One hidden turn or mirror swaps the rows below in pairs. Which row is each named row swapped with?
The rows were stretched afterwards, more along some directions than others.
ropez: -40 -18 -14 -49 -15 -10 -12   0  -7   9   6  11   4 -23  -2 -12   0  -4  21   9
ziga:   1  38  -8  -7   5   9 -16  -8 -12  -3   0   1  30 -16 -22  34 -29 -26  21  -3
luda: -33  40 -28   6  35  27 -23  -2 -14  11  18  -4   5   5 -39   4   1   0 -23  -1
pavo:  -5  34 -14 -13   8  13 -21  -9 -14 -11  -3   4  35 -19 -21  26 -23 -28  25  -5
tek:  32  21  24   7 -20   7  -9   1  12 -23  16  18   8 -36 -15  -1  13  -8 -36  -9
Tofuv:  -1  37 -11 -16   9   7 -23  -8 -16  -7  -4   5  35 -12 -25  33 -19 -27  21  -8
veka: -22 -13 -15  -5 -12 -18 -12  -8  -9   7 -10 -31   5  30 -41 -25  32 -25   6  13
tata:  34  19  25   6 -15  10 -14 -14  12 -23  13  14  11 -30 -17  -3  15  -4 -29   0
gop: -31 -14 -35 -13  -8 -22 -12  -8 -11   9  -3 -29  12  42 -29 -26  22 -18  11  15
kila:  32  15  26   3 -22   7  -9  -4  18 -27   9  15   0 -33 -16 -10  21  -3 -41   0
dinu:  13  -1  -7  -1  -9  19 -24  -8 -12  -7  15 -15 -43  -5  16 -15   7  -5  28  42
Bem:  -3  -1 -12  -4  -2  28 -25 -19 -11 -26  22  -8 -46 -18  14 -23  -3  -7  18  40
kogib:  21  34 -33 -24 -35 -13  -8  43 -50  -2   5 -17 -18 -19  -7   7  26  14  10  46
Nuzov:  31  12  32   8 -18   9 -12  -8  12 -28  12  15   2 -32 -17 -10  21 -12 -33  -6
Gori:  14  35 -38 -21 -29 -14  -7  50 -51  -4  13  -6  -3 -26  -7   9  20  17  11  32
katoz: -22 -17 -30 -11  -8 -20 -11  -2 -14  20 -12 -31  10  46 -31 -16  32 -12   8  13
Kup: -26  41 -27   2  30  36 -18 -13  -9  10  15  -4  -3   5 -23   2  -1   4 -24  11
Pidis: -30   3   3   9  -1 -11  22  20   4 -34  26  27   1 -48 -21 -35  -5 -10  -2 -34
Tizog:  35  15  30   4 -23   8 -11 -12  12 -29  12  13   0 -36 -10 -10  11 -13 -30  -5
poted:   7  -8 -26 -51 -32 -21 -11  26 -12 -16   3 -16 -18 -11  14   3  33   1  12  23
fike:  41  30  23   7 -26  13 -26  -9   5 -17  15  13   3 -19 -24   3   8  -1 -27   2
Simen:  -8  -2  -5  -1  -5  23 -26 -10  -5 -22  19 -10 -45 -18  11 -21  -4 -13  18  32
vid:   7  -6   1  -5 -14  25 -22 -17  -8 -13  16 -17 -50  -8  23 -23   6  -9  27  43
boka:  22  33 -36 -24 -27  -9 -14  42 -52  -4   9  -2 -10 -16  -4   7  26  23  10  37
fel: -33   3  -3   9  -2  -6  23  20   1 -37  24  18  -6 -49 -18 -36  -6 -10  -5 -31
rumis: -27  -9 -34 -10  -7 -22 -18  -1 -19  21  -7 -31  14  52 -41 -15  28 -19   8  17
mubom:  18  33 -33 -19 -29 -17  -3  50 -51  -4   4 -17 -15 -25  -1   5  24  17  16  32
guz: -43   5  -2  10   0  -9  17  24  -3 -35  26  23  12 -51 -32 -29  -9 -13   0 -36
luz: -35 -16 -18 -49 -16  -4 -11   4  -8  16   2   7   2 -23   0 -10  -6  -2  15  14
luzuk: -22  -8 -30  -4 -10 -18 -15  -9 -13  11   1 -26   9  38 -47 -26  33 -20   2  24
suba: -35  44 -30   2  39  20 -16   3 -12  15  17   0   5  -1 -34   0   9   6 -23   1
sarir:  12   5  -5  -4 -10  18 -23 -14 -18 -13  14 -19 -52 -10  14 -17   1  -9  27  47
Vaka: -30  -3  -5   6  -6 -14  29  28  -2 -29  27  22   4 -50 -16 -36  -5  -7  -1 -28
lag: -34   3   1   8  -5  -4  21  25   2 -36  25  25   0 -54 -19 -35  -8  -9  -4 -32
belam:  -1  40 -11 -12  10  16 -27  -8 -17 -11  -2   5  35 -18 -26  35 -18 -31  19  -9
Depu:  16  36 -31  -8 -27 -25   3  50 -37   0   9 -18 -12 -23 -16   2  22  29   4  36
zuk:  14 -12 -23   3   0  42 -16   3 -15 -29  30   2   7  13  19 -28  23  11 -15  -6
zenep:  20  37 -32 -18 -35 -14  -5  45 -44  -1  10 -12 -22 -23  -6   5  23  24   9  41
vomo: -33 -11 -19 -48 -22   1 -17  -4  -5  19   9  14   5 -21  -3 -14  -9  -7  16  19
Guti: -33  40 -29  -2  31  27 -20  -3 -13  10  13   0  -2   3 -37   0   6   3 -31   2
famad:  -3  -5  -2  -4  -2  25 -28 -12  -4 -26  18  -7 -44 -15  29 -20  -4  -9  29  22
golit:  -3  25 -12 -15  10   9 -18 -11 -17 -10  -4   1  37 -18 -12  27 -24 -27  31 -10
Kaguv: -20  -8 -19 -11  -6 -17 -16 -17 -11   9  -4 -32   4  35 -35 -20  34 -21  11  27
tifa: -35 -14 -22 -43 -23  -8 -11   6  -9  21   5  -1   2 -13  -9 -10  -9  -6  14  18

Swapped with fike: Depu
Swapped with zenep: tata
Swapped with poted: zuk
Swapped with guz: ziga

